[[-16  10]
 [  6   8]
 [-31  22]
 [ 26 -26]
 [-18  35]]
->
[10  6]

[[ 12  -4 -30]
 [ 25  30  -8]
 [ 13  25  13]
 [  0 -25   1]]
->
[-30  30  13]

[[-12  37]
 [ 16  33]
 [-31  42]
 [-12  -3]]
->
[37 16]

[[30 41]
 [-8 14]
 [-6 35]]
->
[41 -8]

[[  1  38]
 [ -1  39]
 [  1 -21]
 [  1 -18]
 [  2 -15]]
->
[38 -1]

[[ 28 -18   3]
 [-11  20  -2]
 [-13  32  -3]]
->
[  3  20 -13]

[[-15  11  12]
 [-22  27  17]
 [  3 -37 -20]
 [  0 -41 -10]
 [-14  13   7]]
->
[12 27  3]

[[-13  -4  -5]
 [ 36   2  -3]
 [ 26   0   0]]
->
[-5  2 26]
---
[[ -8  30   7  -6  -3   5   8 -15  15 -15  -3]
 [-10 -18  -5 -11  -1  13  -9  -8   3  -3  -3]
 [ -4 -24   5   2  -1   0  -7  -4  -6   1  -4]
 [ 14  29  25   2  12   4   7   1  -1 -12   3]
 [  3   3  15  -3  -7  19  42  -1   6 -16  14]
 [  4   0  -8  14   2 -20  -1  13  -3  14  -2]
 [  7   1  -6  30   5 -24   7  28   0  17  -1]
 [-14  -4  -8  -2 -22   0  10 -30  -7 -13  -3]]
->
[[ -4 -24   5   2  -1   0  -7  -4  -6   1  -4]
 [-10 -18  -5 -11  -1  13  -9  -8   3  -3  -3]
 [-14  -4  -8  -2 -22   0  10 -30  -7 -13  -3]
 [  4   0  -8  14   2 -20  -1  13  -3  14  -2]
 [  7   1  -6  30   5 -24   7  28   0  17  -1]
 [  3   3  15  -3  -7  19  42  -1   6 -16  14]
 [ 14  29  25   2  12   4   7   1  -1 -12   3]
 [ -8  30   7  -6  -3   5   8 -15  15 -15  -3]]

[[-15  -9 -12  -2  11  14  -3  15   1   2  -9   7  -8 -16  -6]
 [-15 -12  -8  -1  10  11  -4  16  -4   1  -6   6  -3 -11  -1]
 [  8  18  -4 -13  -5 -12   8  -9  10   3  18   2   6 -19 -35]]
->
[[-15 -12  -8  -1  10  11  -4  16  -4   1  -6   6  -3 -11  -1]
 [-15  -9 -12  -2  11  14  -3  15   1   2  -9   7  -8 -16  -6]
 [  8  18  -4 -13  -5 -12   8  -9  10   3  18   2   6 -19 -35]]

[[-14  24  -9 -15  22 -18 -11  17  21 -22 -11  -8  -8]
 [  8 -28 -24   9   1  15  -6 -26   0   0  19  13  21]
 [ -4  32 -16  -1  19 -23 -11  14  15 -18  -7  -8 -15]
 [-10   5  -1 -22 -11  32  -2  23   9   6 -18  15 -22]
 [ 19  17  25  10 -17 -14  -1 -25  10   6  -5 -17  24]
 [ 24   8  26   5  -5 -11   4 -38  -8 -10   0  10  14]
 [ 23  15  28   6 -14 -14   1 -29   9   2  -1 -11  22]]
->
[[  8 -28 -24   9   1  15  -6 -26   0   0  19  13  21]
 [-10   5  -1 -22 -11  32  -2  23   9   6 -18  15 -22]
 [ 24   8  26   5  -5 -11   4 -38  -8 -10   0  10  14]
 [ 23  15  28   6 -14 -14   1 -29   9   2  -1 -11  22]
 [ 19  17  25  10 -17 -14  -1 -25  10   6  -5 -17  24]
 [-14  24  -9 -15  22 -18 -11  17  21 -22 -11  -8  -8]
 [ -4  32 -16  -1  19 -23 -11  14  15 -18  -7  -8 -15]]

[[  2  -7  -1 -15  11 -10   9 -11  -3]
 [ -7 -17 -12   9  12 -12   6   7  18]
 [  2  -3 -15  14   0  -1  -5  14  25]
 [-15 -18 -28  -3  36  -5  22  21  -1]
 [-11   0  -5  -3  13  10   9  13 -20]
 [  1  12  19   3 -14  -6   6   7 -14]]
->
[[-15 -18 -28  -3  36  -5  22  21  -1]
 [ -7 -17 -12   9  12 -12   6   7  18]
 [  2  -7  -1 -15  11 -10   9 -11  -3]
 [  2  -3 -15  14   0  -1  -5  14  25]
 [-11   0  -5  -3  13  10   9  13 -20]
 [  1  12  19   3 -14  -6   6   7 -14]]

[[ -9   6  11   5  -3   8   3  -3   3   1  10 -10   9  -4  12]
 [ -3   3   3   9   3 -26 -18   5 -17  -7 -33   9   1 -14  17]]
->
[[ -3   3   3   9   3 -26 -18   5 -17  -7 -33   9   1 -14  17]
 [ -9   6  11   5  -3   8   3  -3   3   1  10 -10   9  -4  12]]

[[  2  -6   9  -7   5]
 [ -5   9  -2  -7   2]
 [-11  10  -6   9  -8]
 [-13  -5   0  -8  -3]
 [ -2   0  -3  -5   2]
 [ 24   4  13   2 -10]
 [  6  33 -20   4 -14]
 [  6 -15  20   4 -10]
 [  1  -3   5  42  -9]
 [-11 -19  -7   1  42]]
->
[[-11 -19  -7   1  42]
 [  6 -15  20   4 -10]
 [  2  -6   9  -7   5]
 [-13  -5   0  -8  -3]
 [  1  -3   5  42  -9]
 [ -2   0  -3  -5   2]
 [ 24   4  13   2 -10]
 [ -5   9  -2  -7   2]
 [-11  10  -6   9  -8]
 [  6  33 -20   4 -14]]

[[ 12  -4]
 [ 40   1]
 [-18 -13]
 [-11  18]
 [  3  -6]
 [ -7  -1]
 [ -6   6]
 [ -6  14]
 [ 14 -17]
 [  6   5]
 [-14  12]
 [-12 -19]]
->
[[-12 -19]
 [ 14 -17]
 [-18 -13]
 [  3  -6]
 [ 12  -4]
 [ -7  -1]
 [ 40   1]
 [  6   5]
 [ -6   6]
 [-14  12]
 [ -6  14]
 [-11  18]]
